Families of rows that turns and mirrors carry onto each other, the same ones carrying the whole set onto itself: the rest of each named row's family, in list order
5 families of 8 rows
tazed: 36,17,7,-9,-9,-14,27,-21,-3,-23,-14
luv: 26,0,-9,0,-5,-29,9,-12,-14,-10,-14
Tir: 12,-14,4,-12,-5,-26,4,9,5,-23,15
Binef: 26,-22,-7,-4,-2,-17,1,11,2,-5,5
Sabon: 23,0,-2,6,0,-18,11,-5,-18,2,-1
Gigu: 27,-22,-7,-4,-3,-16,0,11,1,-4,4
buf: 43,1,22,-23,-17,2,3,-3,18,-19,7
vunas: 31,-11,-14,-5,-1,-22,9,-11,-14,-12,-14
tigab: 40,-6,21,-25,-12,1,10,5,17,-27,6
mepop: 41,-8,21,-25,-11,2,23,-2,10,-29,-7
zeg: 21,-18,7,-14,-7,-16,-3,17,5,-15,13
rop: 21,4,15,-24,-4,-8,21,5,14,-33,11
Luni: 43,3,18,-15,-14,0,23,-6,22,-23,6
Naru: 17,-4,-4,-8,-9,-38,4,-3,-7,-11,-10
meki: 45,20,16,-18,-8,-11,23,-18,7,-21,1
deru: 26,-4,5,-5,-12,-27,-6,-6,-11,4,-11
giku: 34,-22,6,-16,-2,-8,-9,9,-4,-7,7
tegov: 33,12,15,-21,-5,-14,34,-11,-3,-28,-8
rep: 29,3,29,-17,-8,1,29,5,8,-22,6
keb: 18,3,8,8,-5,-20,5,-9,-12,2,1
Mir: 14,-14,9,-5,-13,-24,-1,13,4,-4,5
tofa: 27,3,-3,3,-6,-23,6,-11,-16,-1,-11
vak: 41,13,25,-18,-7,-2,24,-14,-6,-14,-11
lozo: 41,12,3,-12,-15,-12,22,-23,9,-25,-14
reda: 30,5,16,-24,-13,-11,17,2,21,-31,14
gebe: 42,4,17,-15,-14,-1,25,-5,22,-24,7
Puro: 27,-12,-10,-7,-7,-26,5,-18,-7,-20,-16
donu: 41,-4,23,-25,-9,10,2,-3,11,-18,-2
tubu: 20,-18,-1,-16,0,-20,4,14,-1,-18,15
saden: 29,-7,-11,-8,2,-28,0,-3,-13,-1,-2
vuzal: 33,-21,13,-14,-10,-8,-15,0,1,-8,1
gine: 26,21,19,-3,-5,-2,22,-13,-3,-8,-2
Sinu: 25,-24,2,-12,-16,-22,-7,7,6,-11,-8
kinav: 32,-1,23,-22,-11,-2,15,9,17,-26,13
pem: 36,7,1,-18,-7,-9,22,-21,3,-30,-20
giki: 28,-23,6,-16,-9,-12,-8,14,5,-15,6
Leb: 45,19,14,-18,-9,-12,23,-19,8,-21,0
sog: 38,20,13,-5,-10,-9,24,-20,-5,-14,-11
kelo: 32,23,14,-2,-14,-8,23,-18,5,-12,-2
nito: 28,-6,-9,-7,3,-28,-1,-2,-13,0,0

The rest of the family of saden: Binef, Gigu, Luni, meki, gebe, Leb, nito
The rest of the family of Naru: mepop, deru, tegov, rep, Mir, vak, Sinu
The rest of the family of kelo: Sabon, buf, vunas, giku, lozo, reda, tubu

Families of rows that turns and mirrors carry onto each other, the same ones carrying the whole set onto itself: the rest of each named row's family, in list order
5 families of 4 rows
Tagi: 22,7,-7,-4,5,-6,5,3,11,17
lerak: -21,7,-15,-7,7,0,-5,16,-10,-7
faris: -25,3,-4,0,0,9,-3,12,4,-3
Bozuz: 16,10,-2,-15,20,-13,11,-2,11,7
keti: 21,-11,0,-13,1,-5,6,-9,-5,20
Bilu: 18,-8,-11,-15,12,-18,6,-2,3,15
binid: -20,10,0,-10,0,3,-15,7,-2,-17
kabub: -23,3,9,3,0,-3,-11,2,-6,-11
morav: 13,-10,-2,-14,10,-13,9,-6,13,16
tul: -14,9,-6,-5,-8,6,-18,12,-6,-11
Nakug: 14,-3,-3,-18,22,-16,12,-3,-14,6
tuda: 14,-8,5,-22,13,-11,11,-13,-5,10
Betes: 14,-8,2,-3,18,-15,4,-15,10,7
garez: 15,-11,7,-1,0,1,9,-4,5,21
Bifuv: 23,-7,-12,0,12,-15,-2,-8,0,12
dutur: -11,3,-5,-14,4,10,-17,3,-20,-14
Sila: -14,-1,5,-7,-3,18,-15,-1,-7,-10
mekas: -15,4,-4,4,-3,-6,-17,10,-19,-8
Lapo: -13,9,-4,-12,15,3,-6,1,-17,-20
Muniz: -8,1,-1,6,-9,20,-13,4,-5,-3

The rest of the family of keti: tuda, dutur, Sila
The rest of the family of Nakug: garez, Lapo, Muniz
The rest of the family of lerak: Tagi, faris, Bozuz

Families of rows that turns and mirrors carry onto each other, the same ones carrying the whole set onto itself: the rest of each named row's family, in list order
4 families of 8 rows
lafut: -29,10,-1,0,5,27,-11,-7
bap: -4,33,-5,-7,-3,18,9,1
vutek: -21,31,-3,6,4,1,23,18
pafod: -24,14,-1,-11,27,21,15,-3
Mel: -28,22,14,18,-1,13,-15,9
Kavu: -10,33,-9,-10,-2,9,3,4
Pimu: -17,8,0,-9,25,17,17,3
tufu: 0,23,15,5,20,11,16,-4
Tute: -13,32,14,18,4,1,20,7
zalob: -29,12,-3,-8,14,33,-7,5
riza: -32,11,-1,3,27,23,21,8
Peb: -9,21,21,13,14,15,6,-14
Deviv: -14,22,-2,-8,20,20,28,3
Daf: -38,11,17,18,21,15,5,11
vukib: -32,17,20,13,29,18,8,-3
tuvan: -34,22,-9,-2,5,18,7,26
limu: -33,11,20,20,21,24,9,8
misuk: -18,26,13,5,11,4,30,15
suno: -42,20,-4,5,-2,22,-2,16
ris: -7,24,25,3,11,17,4,-10
gis: -32,27,23,24,17,13,6,12
nagov: -36,20,-12,7,8,17,10,23
Zed: -22,13,14,5,15,33,-10,-6
Nas: -1,25,9,5,11,20,-4,-11
Los: -18,29,13,21,-9,13,-2,16
Rak: -14,34,13,10,14,6,24,19
Gaso: -11,32,12,8,-9,10,-9,6
bopuf: -12,26,-9,-2,-11,16,5,15
Vodin: -42,18,3,6,7,14,17,23
madu: -25,17,-1,6,8,29,-17,-2
dule: -10,17,-11,-13,1,21,8,1
lutav: -26,35,12,20,-8,17,-5,9

The rest of the family of riza: vutek, tufu, suno, gis, Zed, Gaso, dule
The rest of the family of limu: lafut, Kavu, Pimu, ris, nagov, Rak, lutav
The rest of the family of vukib: Mel, Tute, zalob, Deviv, Nas, bopuf, Vodin

Families of rows that turns and mirrors carry onto each other, the same ones carrying the whole set onto itself: the rest of each named row's family, in list order
4 families of 8 rows
kosi: -7,1,-11,-2,-12,3,-2,-28,-2,7,-23,28,-4,-8,-13,11,18,-16,-4,-13
Mene: 1,-11,14,3,7,-2,-4,3,2,-16,4,-17,-9,3,-18,-5,-17,8,17,-3
nafa: -16,4,11,11,-1,18,-7,-13,-7,-26,-2,5,-9,4,-31,18,3,6,9,7
nuzuf: 6,-7,12,5,0,12,-18,-1,-2,-15,9,-3,-10,-5,-38,10,-15,2,6,-6
mori: 9,-6,12,7,2,14,-11,2,-5,-23,6,-1,-10,-1,-31,10,-14,-4,7,-2
bapi: 5,-19,-8,-1,-14,-7,-8,-12,15,26,-11,22,-2,-17,-21,11,7,-12,1,-12
Sobi: -7,1,-8,-6,-14,2,0,-19,-8,15,-26,23,-1,-4,-15,16,16,-18,-1,-15
tolon: -18,2,13,5,14,2,1,-19,-14,-13,-5,-9,-1,7,-16,4,-4,16,25,10
buvu: -9,6,17,9,3,10,-16,-17,-14,-19,-2,-2,-10,7,-31,22,1,-5,6,1
Zagel: -1,-12,13,3,10,-3,-7,-3,1,-6,8,-17,-7,-1,-20,-4,-17,16,22,1
nama: 12,-15,-8,-5,-16,-4,-3,-8,4,23,-10,19,-7,-14,-18,13,5,-19,3,-19
tifi: -8,-2,-9,-4,-11,-1,0,-26,6,14,-24,26,-2,-8,-19,16,17,-10,-7,-16
mar: -11,-4,-14,-10,-5,-8,11,-23,-3,19,-30,12,6,2,2,4,9,-6,15,-7
petis: -18,3,12,3,15,1,-4,-20,-12,-16,-9,-14,-1,14,-15,7,-3,6,15,11
lag: -9,3,17,10,4,16,-4,-11,-19,-24,-4,4,-6,3,-27,15,2,-2,14,9
zage: 3,-20,-13,-4,-5,-17,-2,-12,14,25,-12,12,-2,-10,0,-8,0,-8,17,-5
Gofo: -5,-12,8,4,13,-3,-5,2,6,-9,10,-11,-13,3,-21,-4,-14,14,17,8
talar: 0,-10,8,9,0,14,-13,4,2,-17,12,-2,-12,-5,-35,9,-9,4,2,3
pegid: 2,-14,7,5,12,-2,-6,-10,2,-9,6,-23,-4,4,-13,0,-17,10,19,7
teneb: -11,1,-19,-3,1,-8,7,-26,3,19,-27,20,1,1,1,6,9,1,8,-8
delo: 12,-18,-6,-1,-19,7,-9,-15,9,19,-13,26,-5,-16,-17,5,7,-10,-4,-11
Gok: 9,-18,-9,-4,-15,-4,-9,-13,12,16,-10,22,-7,-17,-20,4,7,-20,-3,-15
Sufev: -10,7,13,6,5,17,-10,-17,-17,-22,-4,5,-5,3,-34,18,-2,3,9,3
Las: -21,3,10,6,13,1,2,-14,-3,-18,-3,-4,-10,12,-17,5,-2,16,24,12
Von: 9,-19,-14,-8,-7,-13,7,-12,9,26,-14,8,0,-8,-1,0,-2,-7,19,-11
duv: -17,-1,20,6,10,0,4,-11,-11,-17,-6,-13,-5,7,-14,1,-1,10,25,8
bop: 8,-22,-10,-8,-3,-9,-3,-10,13,28,-14,16,-3,-7,-2,-12,-2,-2,7,-4
tonu: -13,-1,-16,-2,-2,-11,5,-27,0,16,-25,19,1,-1,6,-2,12,-5,16,-3
fel: 2,-16,-18,0,-2,-14,-1,-12,13,31,-13,15,2,-9,0,1,-1,-2,16,-3
Lunun: -10,-4,-6,-7,0,-11,2,-25,4,21,-28,23,-4,6,4,-6,9,1,16,-4
tor: 11,-11,12,11,0,8,-18,-6,-1,-13,12,-11,-12,-4,-29,15,-13,-2,9,-3
duna: -6,0,-3,0,-16,5,-3,-29,0,12,-27,33,-6,-3,-11,11,18,-7,4,-11

The rest of the family of Von: nafa, Sobi, nama, mar, Gofo, talar, Las
The rest of the family of duv: Mene, mori, bapi, tifi, lag, teneb, fel
The rest of the family of tolon: kosi, nuzuf, Zagel, zage, Gok, Sufev, tonu

Families of rows that turns and mirrors carry onto each other, the same ones carrying the whole set onto itself: the rest of each named row's family, in list order
4 families of 4 rows
Sivug: 8,16,-3,-4,-14,11,0,0,-5,-4,-14,8,7,-5,-3,-23,18,-2,-18,7,-4,21,-10,7,12,22,-24,-1
noti: 1,2,2,-10,-5,2,4,0,5,-3,7,7,21,-5,-30,-26,5,3,-10,-5,1,5,1,-1,-5,22,-25,3
zoz: -19,14,6,21,-7,-5,9,-9,12,-3,-6,-20,-1,21,-14,10,-6,-21,6,1,-14,10,-23,8,-12,11,-3,-17
fad: 12,0,-8,-5,-8,6,12,8,-10,-3,12,15,-8,12,2,-21,-1,17,-8,5,11,-14,-6,-11,9,-4,-13,9
pumip: -10,19,-14,12,-12,1,5,26,-5,5,-13,-10,-5,19,19,0,-4,-17,1,-2,16,29,-10,13,-2,-1,-2,-27
Diga: -7,28,2,11,-11,3,4,5,-6,0,-22,-15,3,-1,-10,-1,1,-19,-10,-2,-8,34,-20,10,-1,17,-10,-19
vin: -7,22,6,16,-4,-4,17,5,-12,-1,-3,-20,-10,10,-21,9,-22,-8,-2,-7,-6,7,-25,-8,-10,-3,3,-13
zezi: 0,-9,-11,0,-13,4,4,-3,13,-4,11,16,-1,27,14,-20,14,4,1,14,7,-13,-2,6,7,7,-17,3
Buzi: -3,-9,-15,-10,-7,-1,5,22,6,3,18,14,11,16,1,-25,0,5,1,-5,26,-1,12,3,-5,2,-16,-5
Nabul: -4,7,-11,10,-6,-2,17,23,-11,2,9,-4,-17,26,10,1,-19,2,5,-2,19,-5,-10,-6,-4,-18,4,-11
Funo: 4,7,-18,-3,-15,8,1,21,-4,2,-5,13,-2,14,26,-21,12,0,-7,7,20,15,1,11,11,4,-15,-9
Zafu: -17,-1,-12,16,-10,-5,8,10,13,1,7,-5,-9,39,18,2,-5,-12,14,5,12,-2,-9,11,-7,-5,0,-18
Nud: -15,14,6,6,-2,-7,8,6,4,1,-1,-17,17,1,-36,-3,-12,-15,-2,-14,-3,19,-10,3,-19,16,-10,-16
radu: -2,5,7,6,-10,4,4,-22,12,-8,-2,1,7,9,-18,-13,13,-4,-6,10,-19,-2,-17,4,3,24,-21,5
dol: 8,15,9,2,-6,5,13,-9,-11,-7,0,-1,-2,-3,-29,-11,-4,7,-14,1,-13,-2,-20,-13,3,11,-15,8
Sokub: -19,4,-10,6,-4,-9,10,28,5,7,10,-10,7,21,-6,-3,-17,-12,10,-14,22,12,2,6,-20,-3,-2,-24

The rest of the family of pumip: Sivug, Diga, Funo
The rest of the family of radu: zoz, zezi, Zafu
The rest of the family of fad: vin, Nabul, dol

Families of rows that turns and mirrors carry onto each other, the same ones carrying the whole set onto itself: the rest of each named row's family, in list order
6 families of 6 rows
dut: -18,3,10,23,3,-29,23,8
lafu: -19,-15,4,10,-3,-7,38,11
tiko: -2,3,5,28,-1,-24,25,10
lem: -5,-15,38,38,6,-13,35,6
kazat: -3,1,-4,11,8,-3,41,11
fabis: -26,-21,33,29,16,5,33,4
Nitub: -8,-13,17,31,-9,-22,28,10
Selu: 2,13,8,30,11,-16,19,-1
Legi: -5,-16,28,23,28,7,36,-10
Des: -26,-15,19,21,4,-19,28,19
Dizis: -3,-8,39,33,19,8,32,1
Tuzi: -27,-27,21,15,5,-4,31,5
mimen: -22,-26,13,15,8,-15,38,9
banor: -11,17,8,21,3,-14,21,-6
mipiz: -15,-13,25,32,5,-28,30,14
fadit: -5,11,11,26,28,10,33,1
Kuva: 1,2,12,18,27,8,35,-11
tutig: -9,12,-3,19,13,-1,37,11
Gad: -5,5,-4,10,17,-3,36,-3
Lov: -21,-5,0,18,0,-8,40,18
Sepoz: -10,-19,32,35,-5,-12,25,0
Gelor: -1,14,21,28,5,1,26,-14
kibe: -16,-9,-3,9,8,-15,37,7
Valok: -20,-22,31,22,25,3,27,-2
lapak: -30,-21,18,23,1,-5,37,15
selo: -7,18,4,15,6,1,28,1
Nolo: -17,-21,37,31,13,-8,31,13
tudi: -16,-30,28,22,18,-4,37,0
pud: -14,-5,29,31,29,13,30,-3
doki: -22,5,2,13,0,-15,26,13
Moki: -5,-6,23,23,36,7,29,-3
kar: 4,6,6,18,27,3,36,3
zes: -6,-8,35,37,7,-3,18,-11
vazi: 0,7,23,34,15,-5,15,-12
Pazo: 2,-2,36,36,6,1,33,-8
Fik: 2,12,22,25,16,12,31,-5

The rest of the family of Kuva: Legi, mimen, Gad, kibe, tudi
The rest of the family of Pazo: dut, lem, banor, mipiz, Gelor
The rest of the family of lapak: fabis, fadit, tutig, Lov, pud
The rest of the family of Nolo: Des, Dizis, selo, doki, Fik

